The rows below come in pairs that one turn or mirror swaps. Which row does each named row swap with?
The rows were stretched afterwards, more along some directions than others.
Tos: [ -8  -1 -21  -2 -18  -4   2  -7  20  13  19  13 -11  28 -17  11   7 -19
   8  -1   4  30 -25 -16   0  -3]
Lige: [-14  10  -4  14  -2  15  14  -9 -13  13   3   6 -13   3  -7  13  11  -7
  -5   0   8  12 -19  -1  -1  -4]
zat: [ -8  22  -9  18  -6   5   4   7 -15   6  14   7  -5  15   7  -6  11  14
  13  21   2  -9  -8  25   2 -23]
Mapu: [ 14   0 -10 -11  -2  -1  -8 -25  22  -1   0  -4   4  -3 -12  24   2  -9
   8  -3  -6  23 -21  24  11 -14]
Nibos: [  6  -6  -8  12 -18  -3  -3  -4  11  10  15   3   7  -9 -18  27 -20 -15
  27 -22  16   9 -12  -5  10  10]
lok: [ 10   3  -9  -3  11   3 -14 -10  18   6   9  12   6   5  -7  17  -4  -4
  11  -2  -6   1  -9  13   2   1]
nital: [-18  15 -13   7 -15   0  10   4 -15  24  16  32   1   7  -8  17 -12  -1
  -3 -40   2   8 -17 -20  12   8]
mil: [ 11  17 -12   6 -16  -8  -2  11   3  21  -1   8  12   7  11  19 -16   7
   2 -12 -16  14  -1  25  -3 -28]
volod: [ 20  16 -26   1 -12 -11  -3 -10  19  20  13  19   1   8   5  49  -3 -20
  -3 -23 -13  45 -34  27   0 -21]
Lepon: [ -7   9 -13  -5 -11  -8 -20   3  20  25   5  37 -10  14 -22  14 -11 -20
   5 -12  12  22 -12 -11   4 -12]
torad: [ -9  12  -6  17 -14  15   9   0  -8  23  21  20  -2  -7  -3  23  -9   0
  11 -23  -1  20 -32   4  11 -17]
renar: [ -2 -21  -3  -7  -4   2   3  -4  29  -4  -3  -9   5  -3 -24  11   3 -17
  -5 -13   4  13  -4 -34   9  15]
meda: [ -2  -8   1  19   7  22  11 -14   7   6   7 -13  -9 -13  -8  22  12  -4
   3  19  15   9 -23  16  -9 -18]
gat: [-14  13 -15  -7 -17 -23  -5  18 -11  13   3  25   8  23  -3  -9   4   9
   8 -32 -12  -8   2 -28  17  -8]
rufo: [ 13   5 -15  10 -15   1 -18  20  11  25  15  17   4   0  -1   9 -12 -25
  15  11  -4  23 -25 -10  17 -18]
vosu: [ -9  15   3  -1 -40 -14  -1   2   0  24  20  42  10  13 -21  35 -20   0
   7 -41  -4  19 -28   5  17 -23]
Tem: [  1   2   2  -9  -5   4  -2   3  24   0  22   9  -1  -2 -22  35   0 -16
  10 -11   5  15 -24  -9  11   7]
bisif: [ 12  -5  -7  -2 -31 -18  12 -10   9  10  11  11  14   4  -5  23  -4 -14
  24 -13  -5  18 -17  -3   6  -6]
bos: [ 16  18 -13   8 -14   9  13  -6  11  13  32  18  10  -7   6  46  -4 -16
  19 -22 -13  30 -41  23  19  -9]
soz: [ -3   1  -8  11   2   4  -7  10  21  15 -13   7   6   5 -15  13 -11 -11
 -14 -10  -8  27 -18  -6  16  -9]
bek: [  6   8  -3  -5 -12  -7  -3 -26   9  39   4  25   2   6  -8  44  -9 -13
   2 -26  -9  40 -28   1   3 -31]
fenaf: [ -4  -9  20   5 -18  -3 -12  -5  -6  22   8   8  22  -7 -16   3  -9   2
  16 -10   3   3 -19  -6   8 -17]
fizi: [ -6  -1 -10  -1 -17  -9 -14   0  -1   8  12   6 -20   3 -13   8   4  -6
  31  11   9 -11 -15  -3  21 -13]
Dud: [ 12  12 -25  -2  -8   4  -8  17  18  19  12  19  -5   7   7  26 -23 -14
  -7  -9 -19  26 -16  10   9  -9]
geses: [-10   6 -16  -8 -16  -4 -12   7  10  18  -8  19 -16  10 -16   7 -16  -5
  -7  -9 -11   9  -1 -32  22  -2]
pir: [ -5 -14  -2   0 -17  -2 -14  15   7  14 -11   8   9   8 -21  -7 -23 -12
  -8  -4 -12  11  -3 -44  22   2]
fugu: [  2 -15  -7  -3 -16 -11  14 -10  16  20   1   9  29   4  -9  14 -10 -22
   9 -20   4  41 -26   6   3  -7]
nin: [-11  20   3  18  -1   8 -16   1 -13  14  -1   4   0  10  -9 -10   1  12
   3   9   0 -19  -2  -6  10 -25]
Soko: [-10  20  -5  -4 -12  -9  11   8  -1  23   4  20  13  10   6  23   1  -1
 -12 -35 -18  27 -33  20  19 -19]
Deg: [  4  -5   3  -3 -14  -2   1 -10  -5  -1  27  15  -1   3 -20  17  11  -7
  20  -3  13  -5 -24 -14   2   3]
vud: [ 11   0  -4  -7 -24 -18 -21  11   9   9   2  19   8  13 -19  -6 -15  -8
  24  -3   2  -1   9 -31   3  -2]
Viv: [  0   1  -6   4 -24 -14 -20   7  -3  17 -20  12   4  21 -16   2 -23  -4
  -6 -18 -13  12   8 -26  21  -1]
Zove: [ -1   4 -10 -10   0 -16 -15  -1   6  31   4  23   8  11 -14   9  10 -23
  -4  -7   5  29 -17 -17 -11 -25]
fip: [ 25  -1  -2  11 -11  10  -2 -12  17  11   7 -11  11 -11  -3  36 -14 -12
  -7  -5  -2  38 -13  17  -3  -6]
tor: [-18  22  -6   5 -23   7   3   7 -12  23  27  33   2  11  -9  24 -15   7
  13 -32  -9   3 -20  -7  16 -11]
zis: [  3  14 -26   0  -6  -5  -5  -8   5  39  21  36   8  13  10  31   6 -28
  -4 -19  -6  52 -46  10  -7 -25]
tovil: [  4  -6   4  -1 -30 -14 -19  16 -10  11  12   8   2   7 -22   3  -2 -10
  19  14  15  -3   3 -19   1  -4]
bof: [  7   9  -7   4 -13  -1   3  -7   1  -8  19  10  -3   7 -20  27   7  -1
  29  -1  10  -5   2   7   1  10]
mul: [ -2  27  -7   4  -4  -1  -7 -10  -1  13  26  18 -10  16  -9  37   2   6
  20 -10   8   2  -5  15 -12  -8]
teko: [  2  10  -2   0 -22 -11   9   1  17   2   5  18  25  19 -26  26 -12   3
   1 -17 -23  13 -10   6   7 -25]
Kalet: [ -5   9  -9   9 -30  -3   2   3  23  20  -1  21  19  18 -11  13 -17  -8
   6  -3 -21  34 -22   5  10 -35]
Lisin: [  6 -18 -15  11 -10  -9 -12  -1   7  12   3  10  -7   6 -16  -5   7 -21
  24  26  15   4 -12 -32   0  -6]
Nimir: [  6   3  -6  -2 -19  -3  20  -8  16  -4  17   2   3   0  -4  19  -2   1
  33  -5   3   3  -1  15   1   8]
Kol: [ -6   4  -6  17 -14  -3  -4  11   7  26   3  29  11  26 -18   8 -24  -2
   2   5  -3   5  -9  -9   0 -25]
Zipi: [ -7   0  -1  12 -14  -6  -5   6  -7  11   8   8  25   7 -14 -13  -8   0
  14  -2  11   0 -15   9   3 -16]
Volap: [ 11 -18  -7  13 -20  -5 -23   8 -10  19  16  10  -7  -3 -16   4  -4  -7
  24  13  18   3 -14 -32   1  -6]
pude: [ 14  13   1   1   2  11  -2 -15  12  10   9  -6  11  -3   0  33  -7  -8
 -17 -16  -8  13 -12  17   2  -3]
Rogaz: [ -8  -4   7  13 -21  -4  -2 -16  -6  37 -10  12   9  -2  -5   2  -2  -8
   2  -7  -6  25 -34  -9  28 -25]
Ked: [ -3  13 -19   3 -43 -24 -11   6  -1  33  14  32  10  33 -13   9 -17  -4
  15 -39 -12  36 -18 -27   7 -18]
lebo: [  0  11 -11  13 -25  -7   0   6   6  23  11  14  20   8   4   0  -9  -1
  20  -7  -3   7  -8   8  -6 -20]
susem: [ 19  -9 -36   4   3   6   3  -5  15  11  16  16   3   6   4  19 -12 -33
   6  -6  -8  23 -14 -23   2  24]
kopi: [  2  -7 -20   1 -13 -13  -8  -4  10  11 -10  16   5  20 -15   3  -4  -3
  16   6 -13  18 -20  -3  20 -26]
vek: [ -8  26  -3  -3 -25 -20 -16  32 -10  19  21  37  12  20 -10   7 -14   6
  23 -30  -6  -2 -10 -18  17 -14]
tad: [ 12  -8   1   6  -5  11   3   3  10 -11  15   1   4   8 -22  18  13 -19
  -5  11  12  13 -25   4  -4  -2]
pezi: [ -2  -9 -10   5 -31  -6   0   0 -11  20   6  16   2   6  -4  -5  -8  -8
  24   1 -17   6 -16 -39  24 -16]
lami: [ 13  22  -6 -10 -28 -20  -9  14   1   7  -5  20  15  24  -4   3  -3  -1
  10 -19 -15  17   1   7   7 -26]
vumeb: [  8  17 -19   5 -18  -5  -9  18  -3  16  -7  16  -1  22   1  16 -21  -3
 -19  -4 -24  14   0  -1   7  -8]
buv: [ 12  -9 -11   5  -5  10 -10 -28  17  19  15  -1 -10 -13  -6  30  17 -19
  10   9   5  25 -35   1  -5 -19]
dip: [ 12   3 -22  12   3   1   0  -9  22  21  -5  16  11  11   5  18 -14 -19
 -11  -7 -14  27 -21  10  16   6]
ruve: [-18   2  -4   4   0   4   9  -9  -9   4   4   8 -10  18  -9   6  12  -8
  -4  -3   9  -2 -13  -1  10  12]
Kip: [ -9  20 -21  -6   3  -3   9  -3  -9  11  13  29   2  17   4  16   2  -3
   1 -34 -16   8 -17  -6  16  10]
nak: [  0  11 -20  -6  -7   6 -21   9  13  26  13  26  -8   9  -8  23 -21 -16
   0 -17  -7  20  -8 -19   8  -1]
Sigek: [-14   0   0  18 -23  -4   3   5   9  18   0   6   2   6 -14  -3   2 -11
  12  13  11  17 -23   2   2 -34]
teb: [-10   4  15   9 -28  -5 -17  11  -4  20  15   6   2  12 -24  12 -14   5
  15  10  13  -3   0 -12  -7 -21]

Tos is swapped with Ked
Lisin is swapped with bisif
meda is swapped with mil
nak is swapped with tor

The rows below come in pairs that one turn or mirror swaps. Which row does each named row swap with?
The rows were stretched afterwards, more along some directions than others.
pevo: [  1   6  -7  15   6 -14  10 -37   4 -12   2  15  -3  16   2  -7  -1  -9]
zume: [-18  -4   9  -8  -6  17  18  14   8 -23  19 -31 -24 -27   8  31 -12  -1]
daso: [-39   8 -10  -4   4   1  32  -5 -12  -1 -11 -13  -5   2  -2   3 -16 -10]
sir: [-28  -8  13  -6  -1  20  21  17   6 -12  26 -29 -30 -28  10  27 -20  -8]
nat: [  1 -11 -23 -22   6  15  21   4  33  27  23  -8 -19  -9   8  13 -27 -14]
Buki: [-15 -12  10 -10   1  17  31  32  22 -12  26 -13 -35 -18   6  30 -13  -3]
Rig: [ -8 -11 -23   6   7 -15  33   4  16  17   4  -3 -36  12 -10  -3 -20 -11]
vuzaz: [  0   2  21   0  10   6 -31  -2  -8 -12  13  17 -16   0  -2 -13  -4   0]
dilog: [-10 -11 -13  -2  18 -12  37 -12  14  12   7   6 -46   3 -19 -15  -8 -14]
kuva: [  0   1 -30 -25   3   0   5 -15   8  -2  -2 -12  -6 -11  -6   4  -7  -2]
Dat: [-51  12  -2  -1  -3   7  23  -4 -14   1  -7 -17  -5  -6  -3  -1 -20  -7]
fefa: [-14  -4 -11 -18  13   6   6 -15   3   4   2 -28  -2  -3  18  12 -41 -23]
nuna: [ -7  -9   6 -16  11  19  34  38  25 -11  18 -12 -29 -10  -1  19 -16  -3]
kapag: [  3   0  14   3  18  -1 -11   4  11 -11   7  15 -28  -6  -1   0   1  -8]
Fime: [ 17  -3 -18 -14  11 -16  15 -31   4 -20  -5 -13  -7   0   8   8  -1  -5]
nek: [  4  -5 -34 -25  13   0   6 -28  10   5   6  -6 -12 -12  -8   3 -19  -6]
torif: [-12  -3   0 -19  10  26  35  31  28  -2  14  -5 -27  -5  -6  20 -18  -6]
Bona: [-11   1  -5 -27  -3  12   1  20   9  28 -20   1   9   6   0 -19 -34  -2]
Foz: [  9 -18 -20   3  -6  -3  32  13  28  25  18   9 -31   4  -2  13 -15  -2]
Sapur: [  2  11 -26 -12   3 -12  21 -39   7 -24  -8 -10  14  15   1  -2  -9  -5]
bes: [ -2   7   6  -2   3  -8  -9 -38 -12 -25  10  -7   3   5  13   6 -25 -13]
bib: [-14   4  21  11  15   5 -13  -5  -5 -18  19  12 -32   3 -13  -9  -2  -5]
zibel: [  1  10   1  -6   0   5  -7   9   8  11 -12  11  15  16  14 -12 -13   1]
Mafo: [ 16   1   5 -10  19   1 -11  -1  17 -20   5   6 -18  -9   3   0  -1  -5]
fone: [-16 -13   3  -1  -6   0  20  17   7  19  18  -4 -36  -5  -2   7 -36  -9]
nodo: [-11 -15 -14 -11  14  -9  31   3   4   5  -3  -3 -39  11 -17 -14 -24 -15]
laz: [  5  -3  -1 -12  -5   5 -11  16  10  26  -8   7  12   7  14 -17 -24   4]
Nates: [ -8   2 -12 -10  13 -20  12 -39  -9 -29 -23 -19  -7   2   3 -11 -13 -17]
Gos: [-35   6  -5   1   9   0  26  -4  -9  -6 -13 -13  -6   2  -2  -4 -19  -4]
fes: [ -4 -13 -13 -12  10   8   8  -5  15  18  23 -13 -11  -2  15   7 -34 -16]
gitus: [-13  -2  -1 -22 -10  18  32  17  27 -19  13 -18 -18 -34  -5  28  10   1]
rilas: [ -8   7 -17  -1  -8  -3  22 -34  13  -4   5 -13   3   0   4   7 -16 -16]
vafog: [ -5   1  10  -4   6   2 -11  13   5  20 -13  11   2  17   6 -24 -20  -8]
butud: [  5   7   2  -9  14   6  -6  -3  18 -13  -6   6 -13  -9   4   3  -3  -7]
puroz: [ -3   4 -31 -23   7  -5   1 -34   2   7  -7   2  -5  -9  -8  -5 -10  -8]
zuna: [  6  -3  -8  11 -10  -6  13  16  10  22   3  11  -7  26  -2  -1 -18  -2]
Kar: [ -5  -4 -14 -19   1  14   0   0   5  23  14 -12   0   1  15  10 -34 -18]
gola: [ -6   5  26  23  12  -5  -9  16  -5 -28  10  12 -21  11  -1   9  17  -3]
Fotu: [  5   1  19   3  15  -2 -19  -3   6 -23  10  18 -21   0   3  -2   1  -4]
reg: [-19  12  -2 -16 -12  13  -6   7   0  28 -20   4  19   1   9 -22 -24  -6]
Mego: [  3 -12 -13 -28  -1  14  15   8  23  14  10 -26  -2 -10  19  19 -31 -13]
Noni: [ -9  -5   7 -21   3  22  33  29  22 -18  15 -16 -18 -18   3  30 -10  -1]
sef: [ -4   4 -23 -19   3   3  -8 -26  -5   2   7  -8  -1  -6   0   8 -17  -6]
febuz: [-43  12  -3   2   8   0  27  -3 -11 -16 -10 -17  -6   4  -7  -2  -9  -8]

Fime is swapped with dilog
Mego is swapped with vafog
nuna is swapped with Mafo

The rows below come in pairs that one turn or mirror swaps. Which row does each named row swap with?
The rows were stretched afterwards, more along some directions than others.
Vude: [-29 -27   6  20 -11  -5  -1 -10  -4  14  18   9 -24 -19  -6  15  -8 -35
 -10]
bul: [ -1  -4  14   0  -1   0   2  -7  12   4  21  15 -21  19 -20  35 -16  -7
  -3]
Suz: [ 15  10   9 -26   7   7  -2   8  -6  -1  -6  16   7  37  22   0 -14 -18
   4]
sim: [ 20   5  -2 -34  10  11  18  17 -24  -9  -7  19   6  10  21  -4 -14  10
  -3]
Kame: [  8   5  -4 -35   9  -6 -14  -3 -31  -9  -2   4  13  39   5  10  16  16
   0]
Fovuf: [ -5 -15   7  16  -3  -5  17  -5  16  12  21  29 -13   2   2  20 -16 -12
   1]
kuz: [-14  -9  -6 -14  -8 -10   1  13  -5   8  -2  -7  16  15   1   0  18  19
 -12]
zogog: [  1   0   4   9   0   2 -16 -17 -26  -2  16 -18 -12   8   1   0   6  -3
  -6]
gof: [ 11  -2  -6  10  16  -3  17  -5 -26   9  16  12  12   1  13  12  22  17
  12]
nilum: [ -9   2  -6 -26   5 -13 -12   3 -23   3  -8  -3  19  29   1   5  17  14
  -3]
zata: [-24  -9   0  15  -5   2   3 -19  -3  -5 -11  16 -18 -14  -2   7 -42 -28
  -9]
Fumo: [-29   0  16  13  -6  -8  -8  -5   3  31  21 -26  -8  14  -1  11 -14 -22
   9]
zevu: [ 10   4  -5 -16   0   0  -9  12   7  -4   1 -16  -2  39  17   0 -11  26
   1]
sas: [ 15  -7 -13  -5   2  -9  10  12 -21   1  10   9   8  26  -9  17  36  24
  -7]
gis: [ 12   6   1 -25  11   5 -26 -16 -37 -15  10   1  -6  36   4   4   4   6
  -3]
Zap: [ 12  -2   0 -24   7  14  22  12 -30  -2  -7  24   7   4  21  -5 -16   1
  -2]
nufas: [-20  -1   2  19  -2   5   4 -15  -9   1 -18  -2  -2  -7   3   1 -33  -5
 -21]
piv: [  9  -5  -6 -24   5   8  28  17 -23   1  -1  21   6  -8  14  -7 -12   4
  -8]
kiz: [  6   3   1 -33  -1  -2  -6   2   7 -11  19  -1 -23  21 -12  24 -22 -27
   0]
zib: [ -7 -14   5 -26  -8 -12   1   4   3   5  -3  -9   0  41   3  10  -6   4
 -16]
dif: [-19  -8   4  19  -1   7  -7  -1   0  15  19   3 -23  -7   0  10 -22 -15
  25]
sutil: [-23   2  11   9   1  -8  -9  -7  -5  30  26 -25  -1  11   7   8  -4 -11
  13]
vuk: [-30 -26   3  21  -6  -1   6 -10  -7  20  19  16 -20 -22  -1   9 -11 -32
  -8]
kilas: [ -2   3   8  12  14  -1   4 -14 -28  17  22   0   9  -5  22   5   7   0
  17]
noz: [ 21   6  -1 -37   4   5   1  -1  -5 -20  21  19 -26  10   2  25 -13 -19
   1]
sino: [ -6   6  -2  -4   0  -2  -6  -1 -10  -1 -10 -30   7  23 -13  10  -2  17
 -30]
Vogiv: [ -7 -19   5 -15 -11 -12   2   7  -1   6  -3  -8   0  32   4   8  -1   3
 -21]
fuf: [-17  -5  -5 -14  -6 -13  -4  12  -9  10  -1 -12  16  19   1   2  19  19
  -6]
selo: [-14  -8  13  14   2  10  -5  -4 -15  14  25   1 -13  -3 -27  20   2  -6
 -11]
migi: [ -5  -4  11 -15  12  17  -8   0 -16  -2   3  25 -10   3   4   2 -37 -25
   5]
Kelom: [  9   4  -5 -11  12  -1   8   0  11 -11   6   9  -5 -10  12  17 -19 -10
   4]
lep: [-14  -5  -6 -20  -1 -10  -4  10 -15  11  -2 -10  22  25   4  -1  19  21
  -3]
Der: [ 23  10   3 -36   9   9   7   8 -17 -19  -7  11   0  26  20   6 -19  10
   0]
gavo: [  5  -9   9  -9   4   7  10  -3   4  -9  11  30  -3 -30  14   6  11 -21
  20]
Niduf: [  8  -6   9   0  -1  -4  14  -4  17   0  19  21 -16  18   0  25 -22  -4
  -3]
zive: [-26   3  17  12  -4  -9  -9  -4  -2  32  23 -30  -3  15   5   8  -8 -11
  13]
sen: [-12   4  17  10  10  -5  -2 -10 -15  29  25 -15   9   4  18   2   4  -1
  16]
Zot: [ -3 -12 -11  -3   3   9  25  13 -17   2   2  22   7 -23  11  -7 -10  -6
 -10]
refas: [ 12   2   6 -10  10  15   4  -3 -16 -11  23  33 -27 -10   6  20 -19 -21
  12]
zegok: [ 16   9   3 -30   8   7   2   1  -7 -13  20  17 -27   2   1  22 -20 -22
   9]
muneb: [-25  -8   2   8  -9  -7  -4 -19   6  -3 -14   1 -13   3   2   6 -39 -24
  -8]
desu: [ 12   9  -6 -38   2  -2   3   4  -1 -10  16   5 -26  16  -6  23 -24 -23
  -3]

piv is swapped with desu
Suz is swapped with gavo
zegok is swapped with sim
selo is swapped with sino
bul is swapped with nufas

